One turn moves every row onto another: examples first, then more rows asked
J_274: [  9  -1 -24  -9 -24   8 -19  11   1  -5  -4   6   6  15]
J_771: [ 10  11  15 -16  -5  14  -4  12 -18   4   9  27   5   9]
J_62: [ 18 -12 -15 -12  16  10   8   7  -2   7  19   5   3  12]
J_964: [ 12   0  -2  11  15  -2  -1   9  -6   2 -10  13  -1  30]
J_95: [ 11  -9   9  17   5   3 -15   0 -18  16   0  13   3   6]
J_670: [ -3 -22   2  -2  -4  -3  12  19  -2   6  -8   5  -4  30]
J_609: [  5   0   1 -33  -1  10 -10  30  -4  14  10  -5  17  21]
J_831: [  6   0  10 -30  -4   4 -26  17  -8   7  20   3  10  24]
J_395: [  0 -22  -1   1  17   1  -9   1  -9  24   1  -1   2  26]
J_729: [  3  -2 -18 -17  10  11   9  18   6   6  12   8 -11  17]
J_452: [  0  -7   3   5  -9  11  -6  23  -7   7 -19  26  -7  19]
J_898: [ 10  -1 -17  -5 -27  13 -24  12  -9   0   0   3  10   5]
J_709: [  7  -8   3 -35  -6  -5 -11  16   2   8  13  12  22  18]
J_985: [  9  14 -16  -7 -13   2 -23   6 -11   0  -4  11  20  13]
J_914: [  5  -8   6 -33 -11   6 -21  13   3  13  17  -2   4  18]
J_782: [ 10 -18   2  15  -6  16  -9  24 -14   1  -4   9 -11  20]
J_393: [  8  -5  -1   3   5  14 -12   4   0  15 -20  16 -10  25]
J_51: [ 12  15 -19  -6 -11  11 -22  14 -13  -4  -4   2  14  21]
J_522: [-10 -13   1  -2  10  14 -10  25 -16  21  -8   3  -4  32]
J_118: [ 10   6 -29  -9 -12  12 -17  17  -2  -2  -8   0  10  20]
J_200: [  5   3  -2  -6   5  14   6  32 -20   5  22   7   3   7]
J_43: [ 15 -12   0 -21 -10  13   3  -1   5   5   8  23  -5   8]
J_301: [  7 -13  20  -1   0   7 -11   8 -22   6  -7  16   5  35]
J_91: [  8 -13  -5 -32  -3  -2 -12  23   4   0  17   4  13  27]
J_296: [ 12   7 -22  -6 -11   0 -19  -1  -4   6  -1   2  20   7]
J_288: [  4 -33  10  -2  -7   8 -13   1  -8  14  -2  10  -5  23]
J_336: [  8 -10   1 -25  -1   0 -18  25  -8   1  27  -1  14  22]
J_461: [  6  -4  -1 -31   0   2 -12  16   3  18  17 -10  13  16]
J_598: [  4  -8   6 -32 -12   5 -12  28  -6  12  12   7  22  12]
J_939: [  8  -1 -23   0 -18   7 -19  20 -14   0   5   0  18   3]
J_823: [  3  -5   5 -15  -7  21 -16  16 -18  11  16  29   0   1]
J_988: [-10  -7  11  -6   0 -10   1   4  -5  19 -11  16   5  23]
J_579: [ 12   2 -25   0 -11  -1 -16   9  -8  -1   7  -6  17   7]
J_881: [  2 -22 -10  14   1  11  -3  20  -5  19  -5   4  -7   5]
J_621: [ 12   1  -7 -12  15  26  -6  27 -20   5  15  13   3  20]
J_219: [-15 -17  12   1  -7   3  -9  20 -18  24  -2  12   3  11]
J_547: [  3  -1  -4 -20   3   4  -6  -5   4  15  12  26  -2   5]
J_441: [  4 -20  11   9   4  -4   4  19 -23   6   5   1  10  24]
J_492: [  5 -19   0  16  -4  -8   1   8  -4   8  -1  17   1   3]
J_170: [  2   3   0  14  16   1  -5  17 -17  19 -10  15   9  13]

J_771 goes to J_43
J_301 goes to J_288
J_964 goes to J_782
Where do these go?
J_914 goes to J_461
J_274 goes to J_579

One turn moves every row onto another: examples first, then more rows asked
J_953: [ -3   2  12  23  -5  -1  32   6 -12 -11   9  -5  14   7 -12  -2]
J_861: [  0  -1  20  18  -1  -2  34  10  -8  -7   5  -4  19  16 -15  12]
J_682: [ -5  -2  17  -4  12 -17 -16   7   1  -1 -18  23  14   2   2  -1]
J_857: [-16 -10  31   8   5  10  13  11   4  15   1   8  15  14  17 -16]
J_548: [ -5   3   9  -4   7 -18 -15  10   4 -12 -17  14  12  -2  -5   7]
J_278: [-22  -4  30   2   6  11   5   7   1  17  -3  -4   7  22  18 -10]
J_353: [ -7  -1  14  -3  11 -16 -16   5  -1  -3 -17  21  12   0   2  -4]
J_653: [-13   0  26  17  -3   4  32   7  -9  -6  10  -9   7  24  -4  11]
J_850: [-11  -2  25  20  -3   5  35   8  -8  -6  13  -3  10  20  -4   7]
J_605: [ -9  -1  14  -5  12 -16 -18   5  -1  -2 -19  18  10   2   3  -1]
J_973: [-17   3  21  18  -4   5  29   5 -12  -8  12 -11   2  21  -2   5]
J_835: [-17  -9  35   3   8  10  11  11   5  18  -3   3  14  22  16  -6]
J_188: [ -4   2   9  -3   6 -18 -14  10   3 -13 -16  15  11  -3  -5   5]
J_40: [ -3   1  10  -4   7 -18 -13  11   5 -12 -17  15  13  -1  -6   8]
J_183: [-10   8   9  18  -4   1  23   3 -16 -10   6 -18   5  13 -11   3]
J_722: [-22  -5  26   7   4  11   7   7   0  13   1   1   8  13  19 -20]
J_721: [-14   0  21  21  -5   6  33   5 -11  -9  13  -5   6  16  -2   1]
J_293: [ -3   1  10  -3   6 -18 -13  11   4 -13 -17  16  13  -2  -6   6]
J_883: [ -6   5  17  14   1   0  26   7 -12  -6   2 -17  10  23 -13  18]
J_179: [ -6  -1  16  -5  13 -16 -18   6   1  -1 -19  19  13   5   3   2]

J_179 goes to J_605
J_293 goes to J_40
Where do these go?
J_278 goes to J_722
J_953 goes to J_861
J_850 goes to J_653

One turn moves every row onto another: examples first, then more rows asked
J_470: [ 15   3 -17  -7   7  10 -13  -5  24  12 -13 -13]
J_26: [-15   1  -2  -2  13  -5  -5  -7  -8  16 -11   4]
J_501: [ -6  -8  19 -12   1 -16   2  10   6  15   2 -34]
J_215: [ 17  12   9  -9  15  13   3 -12  14   2  -4 -15]
J_267: [ -7 -13   1 -21  18 -12 -11 -18  20  14   5 -28]
J_905: [  6   4  18   7   8   1   5  -5 -15  19 -15 -16]
J_686: [  6  -6  12  -2  10 -14 -26 -14  -6   8  -3 -34]
J_956: [  5 -21  -4  -9  -1 -14 -12  -9   0  33  -2 -27]
J_225: [  5 -10  12  -4  12 -12 -26 -10  -3   4  -1 -33]
J_569: [-11 -11   4 -16  16 -13  -9 -19  21  15   8 -28]
J_710: [-19  -5   5  -7  -3  -8  -7  -6  -6  17 -14   0]
J_68: [ 15  -1 -12  -4  10  13 -16 -11  27  12  -3 -18]
J_198: [-15   5  -8  -7  -1   0  -8   6  22  21 -14  -4]
J_377: [ 13  10  13  -6  18  15   2 -11   9   1  -5 -28]
J_109: [  3   1   7   7  11  -8 -12  -6  17  28  -1 -46]
J_413: [-14   4   3  -3   7  -5  -7  -6  -9  17 -15   4]
J_720: [  5   2  11   5  14 -10  -6  -7  21  28  -1 -43]
J_626: [-15   5  -3  -6   2   5 -10   6  25  24 -15  -6]
J_762: [-10  -5  16 -11   3 -20  -1   9   4  11   4 -31]
J_927: [  7  15  12   2   8   7   7  -9 -12  20 -14 -16]
J_511: [  4 -19  -4 -10  -2 -12 -14  -2   2  36  -1 -28]
J_312: [ 18  10  13  -7  11   9   5 -10  14   0  -3 -12]
J_504: [  5  14   8   0   1   9   7 -10 -13  21 -12 -17]
J_745: [-13  -2 -16  -5  -1  -3  -5   3  26  21  -9 -10]
J_3: [ 15   2 -16  -6   8   9 -14  -6  21   8 -20 -17]

J_312 goes to J_3
J_267 goes to J_511
Where do these go?
J_956 goes to J_501
J_710 goes to J_905
J_413 goes to J_927

One turn moves every row onto another: examples first, then more rows asked
J_359: [-12  -2   8   6  -9  10  -7   2 -17  20 -16   4  -5  -9 -15   8  29]
J_645: [-24 -20   4   8 -16  17   4  16   8  17   8 -22 -18   6   5   8  10]
J_554: [-46  -1  -7   7 -25  24  -3   6   4  -1   0  -1   2  15   6  -6  20]
J_903: [ -5  -3  12   4 -16   8 -17  -2   0   2 -22  10  -1 -13  -3  10  21]
J_524: [ -6   8   0  10   8  12   3  -2  11  -4 -24 -11  -8  -4 -14  10   2]
J_763: [-13   0 -12  19  -7  21  17 -12  17  -1   6   7 -10  12  20  -1  17]
J_333: [-28 -12  10   7 -21   8   5  -1  25  18  -8 -15 -16  -2   9  -7   1]
J_337: [-16  -1   9  19  -3   9 -21  -3  -4  -9 -15 -10   7  14  18  -6   6]
J_970: [-22  -7 -28  19 -20  11   6  -5   9  -7  -3  -7 -12  -6   8  -7  15]
J_49: [-32   1   2  14  14   0  -8   0  -2   1 -18  -2   5  -1  -3 -10  -5]
J_149: [-20  -8   3   7 -27  31  -2   2  -2   3 -11   8   3  -9  -6 -13  27]
J_153: [-20 -14   3 -17  -4   8  -3  10 -10  19  10  -5  -9   2   7   1   5]
J_714: [-29  -4 -13   4  18  11  -7  -3 -13  14  -6   3 -20  -1  -1  -9  12]
J_549: [-37   1  11  21   2  31   2   3  14  14 -11  -4  -5  24  -3   9  15]
J_785: [-18  -1 -19  15 -12  12  17   2   7  -7   8  -5   8  14  13   8  12]
J_55: [-23 -12   5   7 -22  15  -5   5  20  18  -6 -27 -14   5  11  10   2]
J_683: [-19  -9  15   8  -8  31  -7   5   4   2  -5   1   5   6 -23   9  25]
J_209: [-27  13 -12  16   0  26  13 -17  17  19  -1   2 -11  12   7   4   7]
J_249: [ -3  -5  17   6  -8   1  -3  -8   6  18  -9 -14  -8   0  14  -3  -7]
J_13: [ -3  -1   9  11 -14  17 -17  -3 -11  12 -15   5  -8 -12  -7  14  23]
J_283: [-17   6   1   5  14   2  -9  -1   6  -1 -26  -8  -1  -3  -5  -2  -4]
J_233: [-13  -7   0   8  -4  25 -17   0 -20   7   4   2  -9  10   9 -17  24]
J_471: [ -9   0  14  14   3  18 -25   3  -4  -8  -6 -10   5  15   4   4   6]
J_633: [-14 -14   8  -3  -7  -3   5   2  -1  11   4  -1  -7 -12   8 -10  -7]
J_369: [-14  -5  11   0 -11   1  -5   4  -5   8 -23  10   3 -11 -12   3  27]
J_266: [-13  -9 -10  10 -21  -2 -14  -2   3  -1  11  -4   1   7   9  19  22]
J_324: [-18  -5  -1   2 -20  33 -10   0 -11   8   1   7   2   8   1 -18  30]
J_60: [-29   7  10  15   0   8  12   1   4  32 -19  13 -10  -2   9   4  10]
J_381: [-20   0 -14  -2   7   9  -3  -5 -10  14 -16   2 -16  -8   0 -22  13]
J_389: [-36  14 -14  11  -5  20  12  -2  11  12   0  -9  10  17   1   9   5]
J_355: [-27  12  -7  13  -2  26  13 -17  17  22  -4   7  -8  17   8   3   6]
J_399: [ -7   3  -9   7 -22  20   5  -6   2   4 -29  -6 -13 -16  -5  -4  21]
J_817: [ -8 -18  -8  23  -1  11   3  -2   2  24   6  12 -10  -7  11   7  23]
J_928: [-35  14 -16   6 -12  19   9  -2   9  11  -2  -7  11  17   4  10   3]
J_356: [-10  -3  -9  21  -3  19  20 -12  15   3   7   9 -10  13  16   0  14]
J_404: [ -9  -6  14  -7  -6  12 -11  -1  -4  27  -2 -19 -10  15  13   8   6]
J_247: [ -7   1   4   8  -3  20   1  -3   9   2 -23 -13 -12  -2 -22  17  20]
J_385: [-33  16   7   2 -20  -5  -5   1   5   8 -15  -4   4  10   6  16   9]
J_475: [-13   3 -22  -3 -10  16   6  -4  -3   7 -21   1 -12 -15  -1 -16  17]
J_619: [-13  -6  -7  11   1  20 -21  -6 -16   4  -4  -5 -18  14  19  -4  23]
J_855: [-23   0 -14  15 -11  14  16   5  11  -7   7  -5  11  16  14   4  15]
J_379: [-11   0  20  14  -1  29 -13   1   3  -2  -3  -4   6  19 -12   8  14]
J_889: [-12  -6  -9  32   7  17  11  -8  20   8 -15 -10 -18   3   0   7  11]
J_442: [-29 -21   9   8 -16  10  13  10  13  17   7  -9 -21  -1   3  -7   9]

J_714 goes to J_619
J_379 goes to J_524
J_471 goes to J_283
Where do these go?
J_399 goes to J_149
J_645 goes to J_55
J_763 goes to J_855
J_633 goes to J_153
J_554 goes to J_549
J_355 goes to J_356
J_60 goes to J_817
J_369 goes to J_359

One turn moves every row onto another: examples first, then more rows asked
J_558: [-12   0   1 -11 -14  21  -1   9   0  -2   8  -6   5  13   6   7 -19   2
  -1  11 -21  -4  13]
J_680: [ -6   0  11 -13  -2  18   3   0  -1  -7   3   3   3   9   4  10 -24  -1
   1  -3 -26 -10  13]
J_503: [ -2  -8  -8   9  -5 -10 -18  -1  -7   0   5  10  -4  -5 -19  -7  16   1
 -14   9   8   0 -21]
J_642: [  9  -5  12   9  19 -13   3 -10   1   2   4  16   4  -1  -5  -2  23 -18
  -4   1  -5  -4 -12]
J_124: [  0  -1 -12 -13  -9  -1   5  -2   9 -11 -21  -3  -2  18 -19  -4  -7   7
   4   2  -5  -2  22]
J_191: [-13   2  -5  -6   2 -17   0  -8 -10  -3  17 -19  13   6  12   1  -9   9
 -16  -7   6   8  -3]
J_805: [ -3  -8  -5  -7  12  -1 -17 -17  -8   7   4  -5  15   1  14  -5 -12  -5
 -24 -11   1  14  -1]
J_911: [ -2  -5  22  10 -10 -13   7   8  -5  -8  13   5   6   3 -10 -18  11   7
  11  10   5   9 -13]
J_739: [  2  -4  17  17  -4 -10   8   6  -7  -8   9   3  10   4  -2 -23  13   3
   5  14   6  11 -15]
J_447: [ -5  -2 -15 -14   3  14  12  -8  11   0  -8   3  -6   5 -14  -4   3  -1
   6  -2  -4   6  29]
J_132: [ -4 -10  -3   6  -8  -7 -21   1   1   7   6  18  -3  -4 -23  -6  14  -2
 -14   6   1   5 -17]
J_999: [ 12  -5  19   5  15 -13  -1  -6   7   5   3  16   3   1  -3  -1  21 -18
   5   9  -6  -5  -9]
J_786: [-10  -6   3 -19 -10  19 -13  -3  -7  -1   3  -5  -1   7   2  12 -15  -2
  -1   2 -20 -16  14]
J_944: [  5   7   4  -3  21 -10  -6  -7  -2   2   0 -11  13   2  25   0 -17   3
 -11   5   7   1  -2]
J_943: [ -1   1   3  -4  -8   9   8 -12   5   4 -22   0   1   9  -7 -11   1   8
   4   7  -6  -1  34]

J_999 goes to J_132
J_943 goes to J_447
Where do these go?
J_944 goes to J_805
J_680 goes to J_786
J_642 goes to J_503

